Here are some points:
[-55 -21  21  47 -21  21   3  19  -4 -13   3 -25 -19  37  16  -4]
[-15 -49 -10  12  25  26  13 -59 -23  56  18  16  22  10  48   1]
[ 26 -26  14  53  22 -15 -24 -41 -30   8   0  -9 -31  -7 -40  37]
[ 26  37  37  22  30 -32 -40 -31   9 -46  18  61  53 -17   7 -13]
[ -9  -9   3 -23   8  27  17   9 -74  42   4 -24  42 -62  -4  15]
[  2 -27  12  11 -66  36 -48  -1  -4   3  11 -16 -28   7 -86   0]
[  -9    9  -21 -100  -28   14   -2   37   30  -64  -24  -17  -11   17
    4    0]
[-23  11 -34  14 -34  12  -4  14 -31  28  14 -12 -20   4 -49  -5]
[-10 -13  14   1 -46 -50  15  -9   4  54  -1 -13  -4 -64 -25  24]
[-21  47 -54 -51 -13  25 -52   5  15  10 -24  17   1 -13  17  -8]
[-18 -10  -9   1 -51  35 -35  32 -30  29 -28 -30 -38  55 -63  -9]
[-18  47  11 -62 -11 -57 -27  -8  32 -49  30 -15   1  36 -26 -34]
[ -4 -10  28  -2 -54 -37 -13 -13  27 -33  15  -7 -22  40   5  28]
[ 20  -4  13  88  21 -14  35 -27   9  60   7   6  38  15  16  13]
[ 12  24  10  13  23 -31  16  15 -17 -17   4  -3   7  57   2  20]
[-45  -3  -9 -25  35  10  13  -9 -31  80  21  49  59 -66  27   0]
[ -45   14  -28 -104   21    7  -41  108   27  -93  -29    5  -74   38
   -4  -59]
[ 18 -20  23  36   5 -27  11 -28  13  58  24  -8 -29   0 -50 -19]
[ 34 -12  23   5   4  31  63 -37 -48  24  15  57 -25   6 -14  -1]
[-13  10  40  78 -45 -35 -49 -35  60 -15 -24   7 -61  22   7 -59]
[  2 -35  34 127 -37 -11   7 -96  11  83  28 -36  -6 -24  18  70]
[  1   4   5   3   5 -13  -6  14 -17   5 -26  17  51 -14   3  -8]
[ -5  30 -10  11  37 -39 -53   4   5  -2  10  46 -25 -33 -21  -2]
[ 19 -16  41  13 -44 -19 -15  21  22 -19 -33   7  -2  20  -3  20]
[-24 -43  31  78   8 -58  -7  15 -42  59 -18  -8 -18   8 -35  -3]
[-20   7  62  79   8 -50 -31 -72  27 -36 -30  40  -7  11   5  31]
[-10 -18 -11 -62  -2 -20  41  -6   3 -39 -35  34 -10  82  26  -2]
[-15 -13  39 101  -7 -57  19 -49 -70  66 -10  25 -11 -66 -32  45]
[  9 -26  26  -5 -27  10   6  35  80  -6 -43  -1 -56  48 -31 -15]
[-29   2  -7   8 -32   8  -7 -11  -1 -58   0  -7 -51 -13  -1  -7]
[ -2  40  24 -35  80 -26  36  -2 -28  12  18  50  18 -35  34  21]
[ -4 -36 -16 -15 -41 -50  -8   4 -31  16   1  -6  62 -40  -3  48]
[ 15 -23  40  -3  36  41 -41  42  37 -24 -44  24  -5  24  36 -24]
[ 41  59 -91 -73 127 -13  45 -11 -24   0  82  54  69 -66  41  19]
[  9 -21   7  49 -21  22  -7 -54   3  15 -10 -37  26  -1 -33  18]
[  2 -12 -23 -32   4 -36 -64  -9 -12   3  38  -9  19 -45  11   2]
[ 14  -7  38   2  15  45  -3  29  52  40 -22 -66   6   8  67  -2]
10 more points follow, each with its number after it:
[-28 -41 -13  26  27  -5  12  14 -44  64  67  -9  45  15 -35  -6] 0
[-16  31  17   5   4 -38  22   3  12 -10  -7   4  16   7   9 -17] 1
[  5   3 -10  92  -3  17 -46   1  -4 -31 -11  20 -49 -23   6   5] 2
[-10 -17  10  28 -41  22  -3   7   5 -27 -28 -53 -29  33 -29 -74] 3
[ 29   0  27  63  66 -67 -39 -44 -24  26  32   1  22 -28  11  24] 4
[ 39  16 -43 -21 -30 -20  -1   5 -33 -33 -44 -10  41 -24 -16  -7] 5
[ 25 -16 -16 -12 -43  41  14 -32   3  16 -44 -16 -35  34 -44  27] 6
[  3  46 -11  42 -27  45 -31 -14  37 -35 -27   5 -10  12  15  29] 7
[ 44 -22   0   8  20  18 -35 -22 -19  23  11  -5  34   2 -46 -10] 8
[-26 -22  23  49   4 -39  -5  12 -27 -24  -1 -50  18  12  18  45] 9
Which of these numbered points is nearest to each point below, looking only along the 3 directions in which the first points spread most? Its number follows each.
[ 33 -23  33 -12 -42  34   9  27  28  15 -32 -26 -33  80 -36 -21] > 3
[ 53   4  20  53 -26  -8  14 -24   0  -4 -47 -28 -31   4 -47   7] > 2
[ 17 -13  11  58 -19 -26  18  -1   5 -33 -15   9 -21 -19  21   0] > 2
[ 68 -21  13  62 -68 -48 -26 -42  85  -9  15  -7 -26  47   4 -50] > 2
[ 23 -28  -7  45 -14  13   2 -25   2  21 -22  12   8   2  15  23] > 9
[  4  30  26  38 -57  22  46 -11  73 -23 -31 -22 -59  12 -84 -12] > 3
[ 39 -29  39  29 -32 -10  -6  -8 -17 -28 -42 -19 -17   0  -4  53] > 2
[-14  20  49  14 -20 -30  11  34  31 -22 -15 -48 -30   5   9 -39] > 7
[ 38  28   3   2  -3  -3 -12 -12  22 -45 -52   0 -53  25  44  -8] > 7
[ 29   4   2  24  33 -48   1 -67  10  33 -35  50  42 -49  26   1] > 4
[-43  32 -25 -75 -57  43 -30  24  36  12  16  -5  49 -24  -2  14] > 5
[ -10   13  -41  -76  -31   53  -74   65   90 -111  -40  -52  -83   22
  -34  -52] > 3
[-23  -4 -36 -37 -13  21  -8  31  -1  -2 -14   5  21  -8   3 -33] > 5
[ -1 -10  62  87  19 -29  25 -56  16  -8   0  26  12 -26  33  34] > 4
[ -8 -13   6  25 -39  14  46   8 -36  69  74 -19  29 -29 -48 -14] > 0
[-47  39 -32 -53 -24  21 -17  51 -14 -62 -18 -24  29   0   7  21] > 5
[ 21  22   4  -2  21 -16 -32 -28   2  16   4  43  18   3  34   4] > 1
[  5 -14   5 -14 -75  21 -19   6  19  25  14   4  36   9 -69  20] > 6
[ -1 -41   9  -9  17 -16  13 -23  -8  45   8  -3  32   5   2 -39] > 8
[  4 -10  49 -56 -12   7  43 -23  73 -22   1 -11 -22  12 -23 -23] > 7
[ 32  33 -18  11  58  -5   5 -33  20 -36  38 -13  -8 -12 -45  16] > 1
[ -8   1  61 -41  40 -39  70 -33  21   0  10   0   2  -9  28  13] > 1
[-43  -6 -62 -38  29  48  19 -37 -35  67  87 -12  96 -23  37  21] > 0
[ 53 -38  10  29  21  -4  23 -34  42  34  71  50   6 -51 -16  50] > 4
[  6  10  54  10  18  11 -14  18   6 -13 -61 -54 -10  29 -19  -1] > 7
[  3  26 -53 -12 112 -36   0 -42 -21   9   7  53  34 -87  79 -11] > 4
